array([[ -9.6,   4.4,   0.6,  -1.8,  -4.7,   3.5,  -3.8,  -0.8,  27.8,
         38.9, -13.3, -29.3],
       [  0.3,  -9.5,   7.4,   8.7, -17.7, -17.8,  13.3, -14.6,   1.1,
         14.4, -12.8,  -6.4],
       [ 25.2, -18.7,   9.3,   2.8, -24.6,  12.1, -10.1, -16.3,  32.7,
        -14.5, -29.7, -31.1],
       [-15.3,   2.5, -19.7, -16.8,   6.9,  24.4, -21.9,  21.3,  -3.0,
        -12.2,   7.9,   2.9],
       [ -1.2,  25.2,  -9.9, -12.1,  10.2,  -2.1,   6.2,   3.4, -29.8,
          6.0,  16.4,  36.5],
       [-14.6,  15.1, -15.8,  -8.3,  25.0,  -2.9,  -0.4,  19.9, -25.4,
         22.4,  26.8,  21.4],
       [ 10.4,  -9.1,  12.6,  21.7, -12.2, -40.2,  35.8, -24.7,  39.5,
        -21.9,  15.7, -53.8],
       [  0.7,   7.5,   1.0,   7.4,   9.6,   9.8,  -9.2,  15.0, -69.4,
         27.9,  36.1,  77.6],
       [ -2.1, -15.2,  -3.6,  -3.3, -22.6,   4.0,  -4.5, -20.5,  55.5,
         32.8, -27.1, -50.1]])
The entry just right of 14.4 is -12.8
The largest entry: 77.6
The entry just left of the largest entry is 36.1
The entry just right of 10.4 -> -9.1
Which number is the entry just left of 6.2?
Answer: -2.1
Which number is the entry just left of -15.8?
Answer: 15.1
Which number is the entry just left of -15.2?
Answer: -2.1
Which number is the entry just left of 27.8?
Answer: -0.8
Which number is the entry just left of 1.1?
Answer: -14.6
The entry just right of -1.8 -> -4.7
The entry just left of -29.8 -> 3.4
The entry just right of the smallest entry -> 27.9

[[ -1.3  15.0  -8.9  13.1   9.7 -14.0  10.9  -4.2  11.9  -1.4 -53.0  -5.7
   41.7  14.3]
 [  5.4  14.4  -6.4  -7.5  -1.5  -7.8  31.2  -4.7   7.4  17.3  -1.1   1.8
    3.0  -0.2]
 [-39.8   4.1 -36.8  16.9   4.7  27.9 -36.2  -5.7   1.2 -28.1  -1.4  16.0
    2.2 -25.9]
 [  1.8  15.7 -25.4  34.3  28.0  -5.5   5.6   3.8  22.4  -0.7  15.0  -1.0
    3.8 -11.0]
 [ -4.5  11.5  -5.2  22.7   7.0  -3.3  -2.8  -9.2  10.3   6.8  14.7  -0.9
    4.6  -4.5]
 [ -1.0   0.4 -21.8 -10.9  26.7 -15.2  12.0 -11.0 -13.2  22.7 -20.6  25.3
  -18.0   7.0]
 [  1.6  -5.3   0.9  -5.1  20.7 -10.2   0.9  -1.9  -6.1  10.7  -7.2  12.3
   -8.2  11.4]
 [ -7.8   4.4  -5.7   8.9  38.9   0.5  -8.5   1.9  -1.3 -36.4  -0.7   6.2
  -12.2 -11.5]
 [ -1.9   3.2   6.3   4.7 -44.9 -16.5  17.7 -12.1  25.0  38.2  14.9   4.0
   11.4   8.6]
 [  5.4 -13.6  -8.9  14.2 -21.9  17.7  -7.4   9.4   0.2   9.5   4.6  -1.9
   -5.7   0.0]
 [  1.4   5.8 -36.5  32.7  63.7  -8.1  11.4   6.7   6.4 -18.9   4.0   9.6
  -22.4 -15.0]]
Give the entry just right of 0.5.
A: -8.5
The entry just right of 63.7: -8.1
Give the entry just left of 20.7.
A: -5.1
The smallest entry is -53.0
The first entry in reading order: -1.3
Give the entry just left of 38.9.
A: 8.9
Give the 2nd largest entry.
A: 41.7
The entry just left of 2.2 -> 16.0
The entry just right of 31.2: -4.7
The entry just left of -7.4 is 17.7
The 3rd largest entry is 38.9
Give the entry just left of the largest entry.
A: 32.7
The 3rd entry in reading order -> -8.9
The fourth entry in reading order -> 13.1
The entry just right of -7.2 is 12.3
The entry just left of -4.7: 31.2
The entry just left of -21.8: 0.4

Questions about the grid below.
1) Read off the entry just left of -7.1.
2) Read off the entry just right of -21.3.
3) Read off the entry just right of 4.8.
4) Read off the smallest entry.
[[ -0.8   0.7   5.1  -6.0  -1.5  15.5  -5.1  12.0  -4.5 -27.2   1.3   0.0
   -0.5  -7.4  -9.5 -17.6]
 [  1.7   1.2  -4.2  -5.5  -2.7  -2.2  -9.8  -2.4  -5.5 -12.3   3.1  -2.0
    0.3 -10.4  -4.1  -7.1]
 [  9.8   4.3 -36.3  -4.7  -6.8 -62.3 -27.5 -52.2 -11.6  34.6   9.2 -12.3
    3.8 -22.9  14.3  27.7]
 [-16.6  10.2   7.8  30.2  18.4 -12.7  40.2 -18.1  -6.9  58.0 -20.4 -50.5
   10.6  41.2  46.5  63.1]
 [ -2.3  -7.8  16.3  12.4   5.5  16.7  27.3  18.3  23.2  26.8  -6.4  22.6
   -4.6  29.1   1.1   6.6]
 [  2.9   2.6  -7.0 -11.6  -5.4  -1.2 -19.6  -2.5 -11.6 -28.8   6.0  -4.4
    0.7 -21.3  -9.4 -16.7]
 [ -2.1  -1.0   6.9   2.7   2.0  10.0   7.7   8.5   3.6  -0.6  -2.5   2.3
   -0.6   7.2  -0.5  -1.4]
 [-16.9  11.4  11.8  21.6  15.6   3.5  30.9  -5.8 -13.8  23.5 -17.8 -51.1
   10.1  29.1  34.5  41.1]
 [-12.2   9.3  10.9   8.6   9.0  14.1  14.3   4.4 -15.9  -9.9 -10.7 -38.0
    7.1  10.9  15.8  12.8]
 [  9.0   4.8 -28.2 -14.9  -9.7 -37.0 -36.3 -32.2 -17.9  -9.8  11.7 -10.2
    2.6 -35.3  -2.2  -2.1]
 [ -9.5   5.8   8.6  10.8   8.4   6.8  17.0   1.0  -7.2   7.3  -9.7 -26.3
    5.1  15.5  16.3  18.1]
 [ 18.9   5.6 -48.5 -32.7 -20.9 -57.3 -70.7 -48.3 -28.7 -32.9  24.6  -4.8
    1.8 -69.7 -15.8 -20.3]
 [ 18.7 -12.1 -11.0 -28.4 -18.8   4.5 -39.1  12.9  12.0 -43.7  21.2  56.8
  -11.6 -38.5 -44.6 -57.1]]
1) -4.1
2) -9.4
3) -28.2
4) -70.7

 16.1  -17.4  -13.9   15.2  -16.3
 18.1  -18.7   12.8    8.8   13.0
-67.7   79.4   -6.6  -75.6  -20.4
-18.7   27.3  -23.8  -15.7  -14.3
-46.5   37.0  -14.7  -15.6  -29.7
 22.2  -19.5   18.6  -20.0    3.4
 23.7  -27.3   13.9   13.1   12.5
 26.3  -53.6   17.0    7.6   18.9
 32.0  -36.8   43.7    7.7   47.0
-18.1   35.5  -34.0  -24.6  -12.5
 25.6  -18.8   21.6   15.2   28.0
  7.2  -13.0    8.8   12.8   29.1
 40.1  -29.4  -49.6  -16.5  -71.8
Indices start at 0.
Find the entry just left of the largest entry.
A: -67.7
Find the entry at the centre.
A: 13.9
Find the minimum.
A: -75.6
Find the entry at row 2, column 2.
A: -6.6
The top-left entry: 16.1
The entry in row 1 and column 0: 18.1
The bottom-right entry -> -71.8
The entry in row 1 and column 1 -> -18.7
Find the entry directly above -15.6.
A: -15.7
The entry in the top-right corner -> -16.3
Find the entry directly above 21.6.
A: -34.0
The entry just left of the centre entry: -27.3
Find the entry at row 0, column 1.
A: -17.4
The entry directly above 23.7 is 22.2
The bottom-left entry is 40.1
Find the entry just left of -53.6.
A: 26.3
Find the entry directly above -24.6.
A: 7.7
Find the entry at row 0, column 2.
A: -13.9
The entry just right of -19.5: 18.6
The bottom entry of the column that holds the largest entry is -29.4
Find the median of all entries.
A: 7.2
Find the entry just left of -14.7.
A: 37.0
The entry in row 2 and column 1: 79.4
Find the entry directly below the largest entry.
A: 27.3
The entry directly below the centre entry -> 17.0
Find the entry just right of the centre entry.
A: 13.1
The entry just right of the smallest entry: -20.4
